In the data rows, zero lies at 4.5, halfway between 4 and 5.
Here are some points:
[6,3,5,5,6,2,4,3]
[5,4,3,5,5,4,4,2]
[5,5,4,4,5,2,5,4]
[7,3,2,5,5,3,6,2]
[6,4,3,6,4,7,7,3]
[6,4,3,6,2,4,6,3]
[5,7,4,5,4,3,5,4]
[7,2,3,6,5,3,4,2]
[3,6,3,4,4,9,5,6]
[3,5,4,5,4,5,6,5]
[5,2,4,5,7,1,3,4]
[4,4,6,5,6,1,3,5]
[6,5,5,5,2,9,5,4]
[7,4,5,4,6,2,4,3]
[3,5,3,5,4,5,5,4]
[4,5,5,5,5,2,5,4]
[4,5,5,4,4,8,5,6]
[6,5,5,4,2,7,5,5]
[3,8,6,6,1,3,6,5]
Then 10 other points, each followed by its number:
[3,4,5,3,5,5,3,7] 0
[7,4,5,7,3,0,5,2] 1
[4,6,3,6,5,4,5,3] 2
[3,5,4,5,4,7,6,7] 3
[2,7,8,2,6,6,2,6] 4
[2,7,6,4,3,7,4,7] 5
[5,5,6,5,3,5,5,5] 6
[6,3,3,5,6,4,5,1] 7
[2,5,5,4,4,7,5,6] 8
[5,7,4,3,3,6,5,2] 9
Which three of these numbered points are nearest to each point below, looking only along the 2 directions in which the first points spread most? Their numbers follow each, nearest first.
[5,3,4,3,5,0,5,3] > 1 7 2
[4,9,7,9,0,0,9,4] > 4 0 5
[8,1,0,6,5,2,7,0] > 7 1 2
[5,4,5,4,6,8,2,6] > 9 6 2
[4,3,5,4,3,5,3,4] > 2 6 9
Here are 10 other points, each followed by its number:
[5,3,2,4,6,6,5,5] 0
[7,6,1,4,2,7,5,0] 1
[4,6,4,5,5,4,6,6] 2
[2,9,7,2,2,9,4,5] 3
[7,5,5,5,2,5,5,4] 4
[4,4,5,4,4,2,5,3] 5
[3,4,4,3,4,9,4,6] 6
[7,5,6,4,6,7,4,5] 7
[4,4,6,4,5,1,5,4] 8
[4,1,5,3,6,3,3,3] 9
The same question for these:
[4,3,6,4,7,1,3,6] > 8 5 9
[3,5,6,4,5,5,3,7] > 2 5 4
[5,3,5,4,4,7,4,4] > 7 4 0
[5,2,5,2,7,7,1,3] > 0 7 4
[5,3,3,4,5,9,2,4] > 1 0 7
